128 stands for zero in the data rows.
A hidden rule labels the rows of this table. It goes by one to three of the table's principal directions, not those with the most spread.
Array([100, 156, 174, 124,  95,  86, 182, 121, 109,  98, 119, 122, 114, 147, 156, 130, 100, 112, 166, 101,  97,  91, 134, 142, 124,  74, 195, 130, 211,  99, 165, 125]) 2
Array([122, 154, 117, 144, 132, 115, 131,  92, 111, 123, 141, 136, 133, 136, 143, 134,  94, 102, 124, 125, 132, 119, 157, 114, 125,  74, 152, 142, 147, 123, 148, 126]) 2
Array([138, 156, 147, 133, 139, 112,  93, 122,  96, 147, 176, 145, 181, 145, 141, 129, 121, 120, 129, 100, 131, 104, 146,  86, 113,  65, 152, 150, 158, 107, 178, 136]) 2
Array([100, 131, 132, 116, 114, 143, 151, 119, 131, 111, 128, 143,  92, 124, 121, 108, 148, 124, 146, 119, 143, 145, 122, 159, 115, 128,  99, 111,  98, 157,  97, 129]) 2
Array([100, 161, 143, 128, 110, 109, 156, 109, 118, 103, 135, 136, 123, 138, 139, 126, 126, 107, 158, 106, 135, 123, 139, 140, 120,  91, 150, 132, 164, 126, 144, 123]) 5
Array([140, 132, 154, 118, 122, 113, 150, 151, 115, 118, 119, 117, 147, 100, 121, 134, 130, 138, 152, 119,  92,  85, 139, 127, 114, 135, 160,  96, 184, 124, 130, 117]) 2
Array([136, 135, 132, 129, 142, 130, 124, 129, 108, 126, 130, 126, 132, 108, 132, 139, 111, 121, 138, 121, 112, 114, 147,  99, 130, 105, 144, 115, 152, 116, 124, 121]) 3
Array([150, 111, 132, 122, 166, 162,  70, 159, 115, 143, 142, 122, 161,  91, 114, 141, 143, 133, 132, 118, 127, 134, 130,  75, 139, 133, 114, 118, 127, 121, 115, 114]) 3
Array([116, 140, 129, 143, 126, 123, 120, 105, 121, 126, 145, 138, 117, 149, 148, 124, 100, 108, 124, 113, 129, 129, 125, 124, 133,  76, 143, 155, 149, 122, 149, 128]) 4
Array([104, 133, 108, 139, 135, 147, 131, 112, 127, 122, 138, 152, 111, 130, 125, 122, 142, 121, 124, 118, 163, 159, 142, 134, 123, 126,  87, 125,  89, 146, 113, 130]) 3
Array([119, 143, 122, 115, 138, 144, 103, 108, 114, 136, 160, 152, 137, 134, 120, 113, 155, 115, 133, 118, 168, 156, 140, 113, 120, 108,  94, 139,  73, 145, 122, 138]) 2
Array([143, 142, 156, 109, 126, 107, 129, 147, 124, 112, 107,  94, 148, 107, 134, 151, 119, 122, 166, 134,  98, 102, 129, 102, 141, 117, 185, 118, 190,  91, 134, 112]) 4
Array([169, 105, 142,  97, 160, 162,  57, 181, 129, 145, 136, 109, 177,  78,  96, 135, 174, 148, 145, 131, 124, 128, 112,  83, 131, 166, 109, 105, 116, 130, 101, 112]) 2
Array([234, 149, 117, 116, 150,  88,  92, 162, 142, 132, 110,  85, 181,  60, 112, 161, 126, 153, 140, 175,  73,  53, 146,  87, 113, 155, 179,  79, 191, 107, 107, 111]) 2
Array([108, 124, 111, 120, 128, 162, 108, 118, 146, 138, 146, 149, 101, 143, 118, 104, 159, 131, 122, 128, 164, 180,  93, 147, 126, 145,  61, 139,  54, 156,  93, 140]) 4
Array([ 84, 123, 112, 148, 120, 120, 141,  89, 124, 142, 128, 137, 133, 200, 151, 132, 106, 106,  90, 133, 174, 175, 141, 128, 159, 115, 132, 196,  84, 105, 187, 149]) 2
Array([165, 138, 124, 134, 124, 104,  92, 121, 146, 139, 146, 132, 112, 154, 146, 117, 120, 131, 113, 134, 125, 121, 101, 126, 131, 100, 134, 157, 128, 118, 141, 142]) 2
Array([129, 117,  86, 135, 171, 171,  86, 126, 130, 144, 118, 113, 156, 101, 114, 160, 120, 121, 112, 159, 154, 171, 145,  78, 152, 152,  98, 126,  79, 115,  99, 115]) 3
Array([130, 156, 131, 128, 119,  99, 136, 107, 108, 143, 164, 161, 148, 163, 133, 110, 150, 128, 119, 109, 152, 123, 150, 126, 110, 110, 121, 151, 111, 132, 168, 156]) 1
Array([144, 126, 132, 131, 116, 111, 148, 144, 147, 114, 102, 109, 112, 113, 131, 135, 115, 142, 134, 143,  95,  98, 116, 150, 121, 143, 150, 103, 165, 122, 113, 119]) 4
Array([167, 184, 154, 152,  98,  57, 156, 111, 125, 113, 145, 137,  83, 144, 178, 119,  59, 133, 142, 114,  49,  37, 112, 146,  87,  26, 198, 113, 242,  97, 141, 137]) 2
Array([119, 111, 124, 144, 124, 135, 131, 132, 139, 124, 127, 136, 111, 134, 130, 121, 128, 134, 113, 120, 134, 131, 121, 151, 124, 134, 113, 127, 123, 142, 129, 126]) 3
Array([149, 126, 132, 127, 129, 129, 121, 138, 131, 128, 133, 128, 119, 109, 124, 121, 126, 136, 131, 124, 104, 106, 115, 133, 117, 126, 127, 111, 148, 140, 111, 123]) 1
Array([ 58, 113,  61, 166, 135, 168, 123,  68, 156, 117, 120, 148,  97, 172, 133, 129, 123,  89,  83, 148, 231, 226, 148, 157, 156, 130,  66, 177,  16, 156, 129, 126]) 4
Array([ 95, 122, 135, 127, 116, 150, 156, 126, 130, 102, 123, 143,  76, 114, 125, 110, 134, 123, 147, 109, 129, 138, 119, 164, 116, 121, 102, 101, 121, 158,  90, 119]) 2
Array([ 95, 118, 126, 125, 139, 153, 122, 118, 114, 142, 127, 123, 151, 141, 127, 138, 116, 114, 120, 132, 146, 160, 133, 106, 147, 125, 125, 151, 100, 115, 140, 129]) 2
Array([174, 114, 124, 118, 143, 121, 110, 151, 121, 153, 133, 125, 160, 112, 110, 130, 150, 150, 111, 135, 115, 111, 136, 105, 130, 172, 123, 123, 123, 130, 134, 138]) 3
Array([166, 144, 139, 114, 125, 114, 106, 140, 135, 123, 142, 129, 135, 105, 119, 116, 148, 138, 146, 129, 115,  93, 122, 133, 100, 117, 133, 103, 141, 142, 111, 124]) 2
Array([125, 126, 139, 129, 121, 135, 121, 138, 142, 113, 131, 134,  90, 124, 134, 116, 133, 131, 142, 113, 121, 129, 101, 146, 123, 113, 116, 118, 139, 136, 106, 121]) 5
Array([146, 156, 112, 152, 117,  82, 154,  95, 129, 124, 123, 127, 111, 149, 155, 136,  79, 118, 112, 142, 105,  98, 143, 134, 126,  92, 169, 141, 169, 109, 151, 137]) 3
Array([114, 132, 115, 140, 117, 109, 160,  96, 125, 126, 115, 127, 107, 159, 146, 132,  94, 111, 110, 138, 128, 135, 139, 136, 147, 115, 150, 157, 129, 117, 152, 139]) 3
Array([121, 140, 141, 115, 112, 115, 146, 120, 129, 110, 124, 127, 107, 129, 130, 119, 137, 116, 152, 119, 127, 128, 122, 143, 131, 120, 139, 130, 143, 135, 126, 126]) 4
Array([ 86, 111, 146, 134, 118, 139, 159, 124, 114, 111, 116, 125, 114, 133, 134, 128, 110, 111, 136, 105, 122, 132, 133, 142, 142, 115, 147, 135, 158, 132, 145, 116]) 1
Array([149, 113, 135, 149, 129, 118, 120, 134, 127, 132, 129, 124, 120, 130, 142, 127,  91, 134, 107, 122,  93,  91, 121, 131, 126, 103, 156, 132, 173, 124, 147, 124]) 2
Array([140, 131, 153, 127, 125, 110, 147, 150, 112, 126, 124, 125, 131, 117, 135, 134, 120, 141, 141, 113,  90,  92, 135, 117, 121, 122, 155, 108, 180, 109, 137, 128]) 3
Array([ 42, 118, 147, 127,  95, 133, 206, 112, 121, 111, 100, 133,  92, 175, 143, 124, 120, 116, 136, 115, 146, 168, 125, 166, 146, 138, 128, 147, 111, 116, 146, 139]) 4
Array([134, 141, 102, 151, 134, 123, 118,  95, 122, 141, 153, 152, 122, 149, 138, 120, 110, 120,  99, 126, 142, 132, 141, 126, 121,  99, 114, 149, 110, 138, 141, 141]) 3
Array([142, 135, 176, 112, 102, 117, 153, 148, 118, 105, 147, 150,  68, 106, 131,  87, 139, 142, 166,  82,  74,  75,  96, 167,  90,  94, 131,  86, 185, 160,  98, 128]) 2
Array([180, 131, 114, 123, 135, 108, 126, 149, 145, 135, 100,  90, 167,  90, 112, 154, 120, 149, 126, 172,  89,  87, 130, 120, 122, 176, 158,  99, 164, 118, 112, 117]) 4
Array([107, 115,  80, 150, 147, 163,  91,  92, 137, 164, 148, 144, 132, 168, 130, 124, 114, 117,  75, 146, 175, 192, 114, 119, 147, 131,  76, 180,  44, 135, 133, 145]) 5
Array([139, 114, 125, 125, 135, 130, 122, 130, 122, 144, 127, 121, 145, 130, 122, 130, 124, 131, 113, 135, 120, 127, 128, 117, 138, 145, 133, 140, 124, 127, 139, 133]) 2
Array([130,  99, 109, 150, 151, 148, 117, 132, 127, 131, 107, 110, 134, 110, 130, 152,  89, 123, 102, 143, 116, 127, 144, 108, 148, 132, 141, 126, 137, 118, 128, 111]) 2
Array([161, 160, 148, 127, 144, 106,  89, 115,  95, 140, 163, 127, 157, 127, 150, 136,  89, 108, 139, 112,  96,  90, 137,  70, 129,  44, 181, 149, 189,  96, 161, 128]) 1
Array([132, 145, 154, 135, 109,  85, 180, 114, 104, 106, 115, 119, 108, 126, 152, 133,  76, 112, 144, 112,  72,  70, 147, 134, 128,  81, 202, 123, 224, 112, 156, 123]) 1
Array([109, 110,  79, 157, 125, 129, 141,  97, 157, 130,  99, 119, 118, 160, 133, 141, 105, 119,  80, 170, 167, 164, 141, 155, 149, 157, 117, 158,  74, 131, 140, 132]) 2
Array([ 88, 121, 107, 133, 135, 163,  90, 101, 143, 131, 138, 136, 118, 162, 133, 123, 132, 103, 114, 134, 190, 198, 113, 126, 151, 110,  92, 173,  55, 132, 129, 129]) 2
Array([143, 150, 135, 119, 139, 116,  88, 115, 107, 153, 163, 133, 173, 152, 135, 129, 129, 113, 127, 119, 139, 134, 130,  83, 139,  94, 144, 172, 131, 106, 169, 141]) 4
Array([143, 119, 118, 138, 144, 136, 102, 133, 131, 132, 129, 123, 136, 118, 129, 137, 119, 127, 117, 133, 128, 126, 133, 111, 134, 123, 128, 128, 129, 124, 128, 120]) 3
Array([163, 135, 108, 145, 138, 111, 115, 126, 130, 143, 139, 134, 146, 126, 129, 133, 119, 140, 103, 138, 119, 105, 141, 120, 116, 130, 130, 127, 136, 127, 138, 135]) 3
Array([152, 126, 133, 137, 113,  96, 144, 127, 142, 120, 105, 105, 107, 134, 146, 134,  86, 129, 121, 145,  84,  91, 114, 142, 135, 115, 177, 132, 180, 111, 138, 125]) 2
Array([156, 121, 136, 120, 130, 139, 107, 140, 135, 122, 140, 134,  93, 101, 121, 107, 136, 135, 138, 116, 104, 111, 101, 139, 116, 118, 113, 107, 138, 155,  92, 122]) 4
Array([110, 154, 153, 125, 120, 109, 146, 117, 100, 119, 145, 139, 138, 140, 141, 127, 124, 112, 151,  97, 126, 115, 147, 115, 124,  84, 156, 137, 167, 114, 159, 130]) 3
Array([136, 108, 109, 151, 138, 145,  97, 126, 146, 141, 133, 129, 115, 138, 135, 126, 106, 132,  96, 136, 127, 138, 104, 131, 135, 123, 113, 145, 116, 131, 124, 126]) 1
Array([113, 114, 169, 100, 134, 142, 129, 152,  99, 122, 123, 116, 142, 108, 122, 134, 137, 119, 162, 104, 113, 126, 132,  98, 146, 123, 151, 122, 155, 113, 135, 117]) 1
Array([154, 120, 112, 123, 137, 128, 116, 149, 141, 127, 124, 133, 146, 106, 104, 128, 180, 149, 122, 139, 158, 130, 152, 132, 115, 181,  95, 102,  86, 148, 115, 128]) 3
Array([158, 126, 109, 135, 149, 125, 103, 127, 118, 162, 141, 127, 173, 130, 122, 139, 120, 138,  97, 143, 124, 120, 142,  95, 130, 142, 128, 141, 118, 118, 147, 139]) 2
Array([138, 163, 131, 155, 117,  76, 157,  97, 106, 145, 141, 133, 138, 170, 167, 138,  58, 124, 106, 130,  85,  81, 141, 115, 118,  66, 187, 152, 189,  84, 179, 150]) 2
Array([162, 128, 149,  98, 141, 137, 120, 181, 128, 109, 110, 103, 157,  49,  96, 144, 170, 147, 178, 129, 100,  95, 137, 110, 113, 171, 136,  59, 170, 134,  83,  98]) 4
Array([191, 124, 140, 129, 144,  97, 121, 160, 113, 138, 115,  99, 170,  90, 126, 155, 105, 146, 127, 138,  66,  60, 150,  88, 129, 139, 188, 104, 208,  99, 146, 118]) 3
Array([ 94,  93, 130, 115, 136, 182,  98, 146, 144, 123, 125, 132, 104, 125, 114, 117, 166, 126, 135, 118, 170, 190, 100, 134, 147, 153,  72, 132,  61, 146,  95, 119]) 2
Array([ 95, 122, 121, 137, 135, 148, 103, 114, 124, 140, 147, 140, 144, 161, 134, 127, 133, 113, 113, 115, 171, 171, 126, 116, 144, 113, 108, 169,  93, 124, 156, 133]) 4
Array([162, 162, 149, 110, 139, 103, 106, 124,  94, 140, 159, 127, 170, 117, 131, 132, 123, 117, 152, 111, 101,  93, 141,  79, 124,  85, 168, 137, 181, 109, 153, 132]) 4
Array([162, 119, 119, 142, 122, 104, 136, 143, 145, 132, 116, 124, 121, 128, 130, 128, 125, 151, 106, 140, 107, 100, 125, 146, 121, 156, 135, 119, 145, 128, 132, 133]) 3
Array([162, 112,  93, 148, 129, 108, 137, 133, 154, 136, 100, 109, 151, 122, 117, 145, 121, 147,  89, 168, 124, 108, 145, 146, 127, 185, 137, 122, 126, 133, 137, 126]) 1
Array([180, 151, 169, 120, 125,  88, 128, 159, 106, 123, 146, 127, 148,  96, 133, 127, 125, 146, 158, 101,  64,  45, 135, 111,  97,  96, 178,  92, 226, 116, 140, 122]) 3
Array([191, 155, 134, 113, 154,  90, 110, 149,  97, 148, 130,  95, 239,  86, 111, 169, 128, 134, 141, 146,  94,  67, 180,  58, 124, 144, 196, 113, 199,  92, 167, 119]) 4
Array([ 44, 141, 158, 111, 108, 147, 175, 104,  95, 105, 147, 168,  88, 158, 134, 101, 161, 100, 165,  73, 173, 179, 139, 145, 131,  97,  95, 142,  94, 144, 134, 139]) 3
Array([114,  97, 113, 122, 148, 169,  85, 130, 133, 149, 134, 125, 147, 138, 113, 127, 149, 120, 108, 132, 167, 184, 113, 110, 159, 158,  91, 164,  69, 138, 131, 128]) 4
Array([ 65, 122, 150, 118, 122, 166, 118, 116, 113, 123, 158, 164,  95, 162, 135,  99, 155, 108, 142,  83, 177, 186, 112, 134, 134,  88,  82, 155,  72, 142, 129, 137]) 5
Array([ 89, 105, 141, 107, 137, 173, 121, 152, 120, 129, 127, 131, 150, 115, 103, 126, 175, 132, 145, 114, 162, 169, 128, 122, 133, 167,  88, 117,  81, 141, 114, 120]) 2
Array([ 89, 128, 115, 143, 108, 115, 173,  95, 132, 124, 111, 128, 115, 170, 141, 130, 103, 113, 108, 138, 145, 148, 136, 157, 142, 130, 139, 159, 116, 124, 157, 138]) 4
Array([117, 111, 122, 111, 119, 145, 172, 133, 134, 116, 100, 131,  75, 105, 112, 115, 146, 140, 137, 139, 120, 142, 122, 159, 126, 176,  92,  91,  89, 154,  72, 132]) 1
Array([ 68, 135, 104, 157, 113, 142, 127,  63, 134, 137, 159, 167,  85, 207, 157, 100,  99,  97,  90, 118, 183, 187, 110, 159, 135,  68,  92, 196,  60, 142, 154, 152]) 2
Which label does each new row get?
Array([140, 131,  97, 117, 143, 153, 113, 125, 141, 122, 127, 134, 123,  92, 100, 125, 166, 129, 135, 144, 157, 154, 137, 130, 122, 166,  78, 102,  75, 162,  77, 122]) >> 4
Array([ 91, 151, 130, 123, 120, 129, 136,  95, 105, 136, 169, 174, 129, 170, 131, 101, 159, 114, 127,  99, 182, 162, 147, 133, 114,  99,  91, 156,  70, 145, 153, 154]) >> 1
Array([ 81,  91, 141, 108, 112, 176, 130, 157, 165,  97, 103, 124,  80, 116, 108, 109, 181, 135, 154, 122, 164, 179,  86, 180, 133, 174,  75, 106,  74, 163,  77, 109]) >> 2
Array([144, 135, 153, 122, 121, 110, 144, 136, 120, 101, 114, 113,  96, 100, 140, 132, 104, 119, 160, 115,  81,  90, 127, 125, 131,  95, 173, 106, 199, 119, 117, 112]) >> 3
Array([165, 121, 126, 117, 163, 146, 104, 162, 107, 138, 132, 123, 168,  67, 101, 145, 151, 145, 138, 126, 111, 107, 157,  83, 119, 159, 117,  83, 138, 131, 102, 115]) >> 3
Array([141, 151, 187, 113,  96,  89, 152, 140, 108, 123, 155, 144, 111, 143, 147,  99, 124, 140, 158,  86,  73,  67, 101, 146,  96,  77, 167, 120, 202, 122, 149, 142]) >> 2
Array([181, 148, 134, 138, 126,  75, 151, 146, 122, 124, 115, 111, 155, 103, 133, 150, 108, 146, 132, 136,  73,  53, 156, 118, 111, 132, 186,  98, 216, 106, 148, 124]) >> 3
Array([120, 123, 124, 123, 137, 129, 114, 135, 131, 145, 115, 103, 182, 144, 126, 154, 128, 127, 120, 151, 144, 150, 130, 100, 152, 155, 144, 155, 118,  94, 157, 128]) >> 4
Array([102, 125, 112, 128, 127, 128, 149, 113, 128, 128, 107, 113, 158, 139, 121, 146, 127, 115, 121, 148, 154, 152, 151, 126, 147, 157, 137, 146, 110, 121, 148, 126]) >> 4
Array([150, 117,  80, 139, 127, 128, 126, 120, 169, 141, 112, 125, 120, 133, 113, 125, 140, 149,  89, 173, 147, 145, 116, 162, 123, 191,  88, 126,  69, 151, 102, 139]) >> 4
Array([113, 144,  83, 176, 113,  90, 162,  69, 143, 143, 117, 131, 114, 200, 167, 141,  55, 115,  67, 164, 136, 135, 138, 149, 140, 102, 153, 182, 118,  99, 175, 153]) >> 4
Array([107, 150,  92, 151, 141, 120, 134,  75, 102, 153, 149, 148, 160, 170, 140, 139, 102, 103,  91, 135, 166, 156, 172, 100, 140, 104, 125, 176,  93, 115, 174, 149]) >> 3
Array([217, 141, 145, 132, 133,  89, 113, 165, 126, 128, 137, 121, 131,  78, 129, 128, 115, 160, 137, 123,  48,  31, 125, 118,  93, 115, 167,  77, 222, 127, 114, 121]) >> 3
Array([ 59, 133, 143, 120, 104, 152, 149, 104, 129, 102, 142, 162,  69, 160, 136,  95, 154, 106, 151,  94, 177, 180, 112, 168, 124,  95,  85, 141,  77, 154, 114, 133]) >> 2
Array([160, 138, 129, 125, 143, 129,  87, 132, 126, 132, 151, 136, 120, 115, 132, 122, 134, 127, 135, 117, 123, 122, 121, 103, 127,  99, 121, 128, 133, 127, 117, 128]) >> 3
Array([133, 134, 145, 132, 118, 110, 131, 143, 138, 124, 116, 111, 135, 135, 142, 140, 108, 139, 134, 136, 105, 103, 116, 130, 122, 115, 161, 121, 164,  98, 138, 124]) >> 2
Array([ 98, 101, 119, 144, 128, 165, 123, 126, 143, 120, 128, 143,  79, 133, 131, 113, 123, 126, 115, 115, 143, 159, 104, 156, 131, 124,  87, 128,  98, 152, 103, 121]) >> 3
Array([155, 138, 100, 133, 149, 131, 115, 116, 123, 138, 130, 128, 128, 107, 125, 139, 112, 125, 118, 145, 119, 127, 143, 101, 132, 127, 121, 120, 121, 126, 107, 129]) >> 3
Array([109, 122, 119, 138, 106, 135, 128, 113, 158, 132, 142, 155,  66, 174, 140,  93, 137, 136, 107, 123, 150, 161,  79, 179, 121, 123,  79, 151,  75, 150, 113, 149]) >> 4
Array([164, 131, 140, 128, 136, 112, 112, 138, 121, 131, 128, 113, 130, 113, 138, 137, 102, 128, 133, 127,  87,  95, 122, 102, 136, 106, 165, 128, 181, 108, 134, 122]) >> 3
Array([ 82, 114, 128, 150, 125, 146, 132, 105, 118, 137, 137, 142, 111, 171, 150, 123,  92, 112, 102, 114, 142, 155, 120, 132, 141,  90, 125, 166, 112, 119, 155, 135]) >> 2
Array([161, 135, 109, 126, 163, 152,  77, 143, 126, 147, 147, 131, 154,  90, 113, 138, 142, 140, 129, 135, 128, 132, 130,  86, 119, 135,  96, 106, 111, 129,  94, 122]) >> 3
Array([105,  92,  81, 151, 160, 179,  76, 110, 142, 157, 130, 129, 137, 153, 126, 140, 117, 114,  75, 150, 183, 204, 122, 104, 168, 146,  79, 178,  40, 127, 131, 130]) >> 3
Array([186, 156, 127, 133, 134,  86, 126, 127, 116, 133, 138, 128, 138, 110, 136, 135, 109, 136, 129, 130,  86,  73, 147, 105, 114, 107, 163, 113, 184, 114, 136, 134]) >> 3
Array([ 87, 125, 143, 140,  88, 123, 165, 101, 139, 102, 144, 172,  22, 177, 154,  76, 131, 117, 128,  84, 142, 150,  92, 198, 121,  86,  96, 150, 111, 163, 124, 145]) >> 3
Array([ 92, 153, 161, 112, 100, 109, 166, 118, 112, 105, 138, 145, 122, 145, 133, 112, 152, 116, 164,  98, 143, 124, 140, 150, 112, 102, 139, 126, 140, 133, 146, 134]) >> 2
Array([134, 110, 107, 136, 153, 164,  79, 143, 142, 137, 138, 134, 141, 112, 114, 132, 152, 135, 114, 130, 160, 157, 125, 114, 130, 147,  83, 123,  86, 141, 108, 119]) >> 3
Array([167, 147, 136, 142, 130,  94, 113, 120, 116, 137, 150, 131, 132, 136, 149, 127,  93, 125, 121, 117,  91,  83, 128, 109, 122,  77, 169, 142, 188, 111, 157, 134]) >> 3
